[[ 45 -51  39]
 [-62 -29  18]]
:
[ 45 -29]

[[  3   2 -12  12 -19]
 [  2  -1  -7  70  -1]
 [ -2  20   1   0 -10]
 [ -3  29   0  14  18]
 [  3 -10   6  -1  23]]
:
[ 3 -1  1 14 23]

[[ 19 -40 -24  67]
 [ 15  -3 -32 -57]
 [ 14   9 -39 -79]
 [ 17 -27 -58  80]
 [ 17 -19 -43  36]]
:
[ 19  -3 -39  80]

[[-26 -15 -18  -9]
 [-19  23 -17  12]
 [ 71  17 -25  -1]
 [-10 -10  -9 -50]
 [ -8  -4 -41  -1]]
:
[-26  23 -25 -50]

[[  4   1 -10   1   7]
 [ -6   2  -2  -5  45]
 [ -1   2  -1  -1   1]
 [ 73   0  -6  -6  -2]
 [  0  10  46  -4  -2]]
:
[ 4  2 -1 -6 -2]

[[-19  43   1]
 [-22  18  66]
 [ 28  29  23]
 [ 11  13  69]]
:
[-19  18  23]
---
[[  3 -12 -17  11 -58]
 [  7  11  38 -24 -10]
 [ -8  21  -6 -13  41]
 [ 13   4  34   2  35]
 [ 12 -29  19  32 -21]]
:
[[11 38]
 [21 -6]]

[[  5  18 -82  21 -11]
 [ 14 -22 -12  -1  -1]
 [-20  -3 -19 -32   8]
 [-26   0  16  25   2]]
:
[[-22 -12]
 [ -3 -19]]

[[  2 -22   3]
 [ 24 -65 -14]
 [ 17 -22 -11]
 [ 25 -29 -13]
 [  5 -10  -5]]
:
[[-65 -14]
 [-22 -11]]

[[ 27  45   0]
 [ 35 -48 -82]
 [ 41 -48   0]]
:
[[-48 -82]
 [-48   0]]

[[  0 -12  -2  26  17]
 [-10  10   4   6  -4]
 [-20  -8  -6  39  23]
 [  9 -21  -1 -42  12]
 [-14 -22   4  77 -19]]
:
[[10  4]
 [-8 -6]]

[[  8  -4   2  -1   4]
 [  1   1   1   3   3]
 [  2 -10   3  -4  -3]
 [ 18 -58  16 -26 -16]]
:
[[  1   1]
 [-10   3]]

[[-50   6   3  14 -44]
 [ 26  -2   1  60   7]
 [ 11  32  -3   6 -29]
 [-19  -8  -5  23   2]
 [ 37 -32   1 -10 -43]]
:
[[-2  1]
 [32 -3]]

[[ 30  15 -10]
 [ -1  38  24]
 [ -9  57 -35]
 [-59   3  27]]
:
[[ 38  24]
 [ 57 -35]]
